Each path is a new rotation, seen through one point. The rows after it are directions, each followed by how far the rotation turns it, in degrees a step (0 if it stays put).
Each turn is a multiple of 5 degrees from 10 to 175, or 0.
Each row of a path follows its step; steps can be skipped.

step 0: [ 26 -20  41  -3 -22 -14   0  39  -1  29  -6  16 -15  -8  -1  16  21   4
 -23 -14   6   0   3 -18 -15   5  16 -21 -18  -3  -9 -11   4  19  -8]
step 1: [  6  15 -15   3  -8   6  -2  15  -9 -10   6  11 -32   0  -6  14   2  -4
  -1  49 -20 -21  -8 -14  -8  31   4  11  -3 -11 -16  -1  41 -29   9]
step 2: [ 11  15 -10 -30  14 -24   5 -10  -7   2 -12   4 -23  30 -24  -2  11   4
   1 -13  20 -29  17 -19  39  -9  11  13 -29   0  -1   6   2  11 -23]
step 3: [  3 -19 -35  12 -29   6 -23  11 -12 -17 -23  -2  -9  22 -21  -1  15  10
   9  -4  12 -27 -31  -5  -8 -18  -2 -18  15   6   5  -9 -22 -21  24]
step 4: [  8  -5  16  25  -5  -3  10  27  42 -30  14 -27   2  13 -32  -2   0  15
 -13  -8  12   1   5  27   3 -20   3  11 -19  -6  -2 -10  18  -9 -23]
step 7: [-19   4  -5  10  35  -8  -7   1 -27  34 -22 -26   6  28 -18  -7   3  -8
   0  -2  34  -2   7  -9  22   8  -2  30 -11  -3  13  -8  -9 -21  12]
step 9: [ 20 -15  15  10  18  15  -5  26  -5 -10  -9  11  21   7 -25   3 -22 -15
 -14 -21  10  25 -21  27 -17  25  -6  -2 -21 -26   6 -15  22  -8 -14]
step 11: [-17   4 -14 -12 -12  -8   8 -20 -17   3 -33  21  -2 -34  -7   3 -10  -3
   9  -2  16   0 -27   4   4 -15  -3  29 -33 -33  -4 -15 -13  30  -3]
Directions:
[ -1  -5   1  -2   7  -4  13  -9   3  -2   0   1   7  -3  -8  -6   6   7
   8   8  -1  -5   0  10   0   5 -10  -7  -7 -11  -1  -7   6  -6  -3] : 145
[ -2  -4   4  -2  -9 -14   5   0  -5  -4  -3  -2  14   3  -2   2   1  -8
   7   1   0   2  14 -13   3   0   0  -6  -5   2  -2   8  -8   0  -2] : 135
[  8   5   5   1  10  -2   1   0  -5   9 -15  -9   4   9   1  10  -1   4
  -4  -3   4   0   4  -1  -2  -5  -3 -10   3  -7   5  -3   7  12   2] : 155
[-14 -11   3  -6  -3   7  -8  10  -4   8  -7   4   0   6   4 -11   2  -3
   4  -2   2  -5   2  -2   0   3 -13  -2   6   0   0   3  10   0   2] : 160
[  9   1  -1  -3  -2   2 -10 -12  -5   1  -3   2   3   8   0   8   3  -8
   0  -1  -3 -10   5   9  16   1  -7   6   3   6   0  -6  -4  -9   1] : 70

step 0: [-28  13  20 -14  23 -33   0 -18 -13   9   0 -10   1   1   8 -22  20 -25
   2  24   4  10 -35 -34  -8 -24 -12 -23 -13   9  15   9 -24   4  21]
step 1: [-21 -13  -8  12 -31 -11  -2 -23   3  43  -7  32  -6   5 -29 -21 -14  29
   5 -10  -1  21  -7 -30 -32 -15  -6 -10  15 -11  14  -5  -4  14  -5]
step 3: [-23 -15   7  10   4  27  29 -22 -22  38   1   6   5   5  -2 -17 -16  -9
  42  29   0  19  -3 -18  -9  -9 -26   9  16 -15  15   9 -23   9 -13]
step 5: [ -6 -16  11 -12  16  23   3  17   6  20  -8  19  25 -19  11  18 -26   6
  37  11   7 -12 -36   5 -42   1  -9  13  20   4  25  -5  -9   6 -23]
step 6: [-19 -13  44   5  14   6  12  -7 -18   7  10 -15  10  10 -13 -19  15   0
  10  26  28 -18   3 -20   8  31   3  -3  30  18  38 -18  11 -15  14]
step 7: [-31  10   2 -11  -7  24   0  -4   8  34 -21  13  15  -7  -1  35  13  27
   1   3 -19 -17  10 -15 -23   4  26  31  22   7  22 -10 -17 -17 -19]
step 8: [ -1   6  35  -7  11   2  -9  18  -2 -22   8 -16   0   9   5  22  28   6
  36  13   1  -7 -42 -23 -10   1  23 -15  23 -17  35   3  20 -17  10]
step 9: [-43  -5  32 -43   8  -8  -2 -18  -8  50 -11   6   6   6  14  -1  11  12
 -12   3 -21 -11   2  -1  -3 -17 -13 -13   5  -3  32   4  -5 -23   6]
Directions:
[  4  -6  -8   1  -3   6  -9  11   9  -1  -9  -8  -6   4   7  -6   2   1
   7 -12   5  -2  -2   0 -11  -2   6  -5   7   6   0  10   0  -2  -2] : 120
[  2   4  -6   1 -12  -7   8   4  14  -5   5   1  -4 -12  10   7  -1  -4
  -4   3   4  -4  -8   0  -2  -6   2   9   5  -4   1  -9  -5  -5  -3] : 130
[  5  -5  -1  -9  -3  11   7  -2  -2   5   9   8  -2   0   5   1  -8   8
   3 -13  -3   6   5  -1   0  -8   4  10  -2  -1  11   3   0   9   5] : 175
[ -7   3   3   4   2  -5   8   1   1  -5  -6   2   5   3   7   1   4  -6
 -13  -8  -6   3  -2   9   5   1   0   0   3  18  10   5  -4   1   7] : 160
[  0  -3   6  -7   2  -9  -7   1   4   5   1   7   0  -7  -1  -5  -6   7
  -7  -6  11  -5 -10   9  -7  -2 -10 -10  -5   2   5  -5   9   5   0] : 85

step 0: [ 17 -24 -37   6  11  34   1   8  -9 -18   2  12   4  -6  20  51  -2  -5
  -5 -14  -3  -2 -22  26 -12   5 -19  15   9  34 -20  23  -8   4  -5]
step 1: [-15 -31 -17  -6  -7   9  15 -27  21 -26  26  24  19  -6   0  -3   0   8
  41   2  23   1 -25  -1 -15  31  10  19  14 -31  18 -12   2  -1  -5]
step 4: [ -6   9  -5  -6  -9  11 -12   5 -22  -2  17  25 -33  -5 -11 -14   1  11
 -27   3 -37  -1  26  25  -7 -11 -53  -6   8  -7 -10 -32 -11  16 -12]
step 5: [ 18 -34 -16   8 -16   4   8  -9  -1  22   2 -31 -43  11 -20  -9   0  20
  10 -39  -5  19 -12  -6  -7  -3  -6  32  -2   6  -7   3 -16 -12 -36]
step 7: [ -7  -2  20   9 -26   4  26   6  -6  -7 -33 -35  27  -5   2 -23  22  -1
 -22  33  13   0 -15   3   3  -5   6 -26 -17  22  28  23 -15  21   5]
step 8: [  9 -27  -6  26  13 -14 -16  27 -26  -5 -16  12 -22 -19  13  14   0  13
  -8  17  -5 -26 -10  -2   2  -9  -3 -38  15 -21   9  17  -6 -15  47]
step 9: [-22  -7   4   3  15  20  26  13  11  -2 -17  27 -40  12  32   4 -17  11
  11  -5  16   4  -6  19 -40 -20 -20  10  -4   4   6 -10  40  -2   6]
step 14: [-13  -4  20 -18  34 -10  20 -13 -29  14  -4  -1 -12  18  -9   7   2 -19
  18 -30   4  27  22  24 -24 -16  32 -12 -21 -11 -21  10 -11 -11 -21]
Directions:
[ -4 -10   7   1   4   7  -4  -4  -1 -11  -3   4  -9 -12  -1   3  -4   8
  -4  -2  -1  -7   2   1  10  -2  -8  -7  11  13  -2  -2  -1  -4  -2] : 85
[  1  -3  11  -4  -5  -5  -5   5 -13   2   7   6  -1  -8  -6   0  -2   3
  -9  -1   5   9 -12  -2 -11   2   9  -1  -5   9  -1   8  -3   1  -2] : 45
[ -6 -10  -7  -9   0  -6  -7  -3  -4   5  -2   9   9   6  -4  10  -5   4
  10  -3   1  -7   2   3   1 -16   4   1  -5   3  -4   1   1  -5   7] : 135
[  7 -10  11   0  -1   2   1  -7  -1  -6   7  -2   7  -7  -2  -1   2  -5
   2   4  -6   4   3  20   1  -6  -4   3  -3 -12   4   5  -7   3   2] : 110
[-16   1   5   6  -8  -8   4   3  -2  -6   0   7   9   6   0  -7  -4  -1
   4  11  -4   3  -5   4  -1   2 -10   1   4   1  -7   0   5  -6 -11] : 130
[ -6   2  -7   5   4 -10  10   0   2   0  -5  -1  -3  -8   0   1   8   7
   9  -5  -6   8   0   7   5  -2  10   1  -1   7  12   7   0   1 -10] : 160
